128 stands for zero in the data rows.
Some points, each followed by its number:
tensor([141, 127, 113,  90, 102, 118, 116, 136]) 0
tensor([143, 161, 151, 104,  77, 123,  97, 147]) 1
tensor([144, 158, 241, 165, 141, 137, 128, 104]) 2
tensor([115, 123, 106, 142, 126, 158, 137, 132]) 3
tensor([ 84, 111, 129, 139, 130, 147, 145, 114]) 4
tensor([155, 118,   0,  97,  80, 109, 107, 176]) 5
tensor([151, 132, 116, 117, 116,  81,  69, 100]) 6
tensor([144, 116,  68, 119, 132, 154, 141, 148]) 7
tensor([145, 164, 181, 118,  95, 104, 102,  93]) 8
tensor([107, 113, 151,  79, 164, 174, 187,  90]) 9
tensor([128, 124, 203, 136,  76, 178, 212, 121]) 10
tensor([177, 252, 255,  18,   0, 105,  21, 220]) 11
tensor([116,  91, 137, 165, 166, 139, 169, 126]) 12
tensor([103,  86,  61, 131, 156, 149, 164, 132]) 13
tensor([163, 110,  90, 154, 150, 157, 131, 128]) 14
tensor([126, 152, 173, 150, 132,  90, 111,  95]) 15
tensor([ 67,  76, 131, 103, 154, 130, 170, 102]) 16
tensor([152, 151,  67, 115, 152,  57,  75, 171]) 17
tensor([117, 126,  75, 116,  75,  90,  75,  93]) 18
tensor([128,  63,   3, 140, 130,  98, 147, 134]) 19
tensor([135, 152, 149, 125, 107,  98,  99, 105]) 20
tensor([170, 144, 188, 177, 102, 148,  99, 129]) 21
tensor([165, 186, 191, 177, 134, 126,  65, 116]) 22
tensor([110,  95,  79, 135, 154, 180, 158, 168]) 23
tensor([ 95,  75,  39, 107, 162, 161, 173, 123]) 24
New points follow, each followed by the number of its nearest point above by angle.
tensor([115, 130, 138, 130, 136, 115, 127, 119]) >> 15
tensor([112, 143, 164, 122, 146, 137, 147,  86]) >> 9
tensor([ 95, 100, 105, 137, 165, 128, 138, 140]) >> 13
tensor([113, 144, 163, 134,  98, 133, 147, 102]) >> 10
tensor([131, 147,   0, 126, 173, 101,  52, 187]) >> 17
tensor([ 85, 172, 222, 146,  17, 144, 176,  40]) >> 10
tensor([152, 147,  90,  45, 160, 184, 160, 123]) >> 9
tensor([126, 111, 103, 137, 144, 168, 145, 146]) >> 23
tensor([120, 115, 108, 135, 142, 102, 116, 144]) >> 17
tensor([138, 111,  94, 135, 138, 117, 133, 142]) >> 19
tensor([118, 137, 136, 141, 153, 129, 116, 108]) >> 15
tensor([139, 144, 165, 100, 100, 139, 112, 142]) >> 11
tensor([145, 126, 122, 129, 127, 101, 100, 125]) >> 6
tensor([126, 121, 103, 136, 140, 155, 148, 154]) >> 23
tensor([ 45,  24,  67, 202, 255,  86, 230, 165]) >> 12
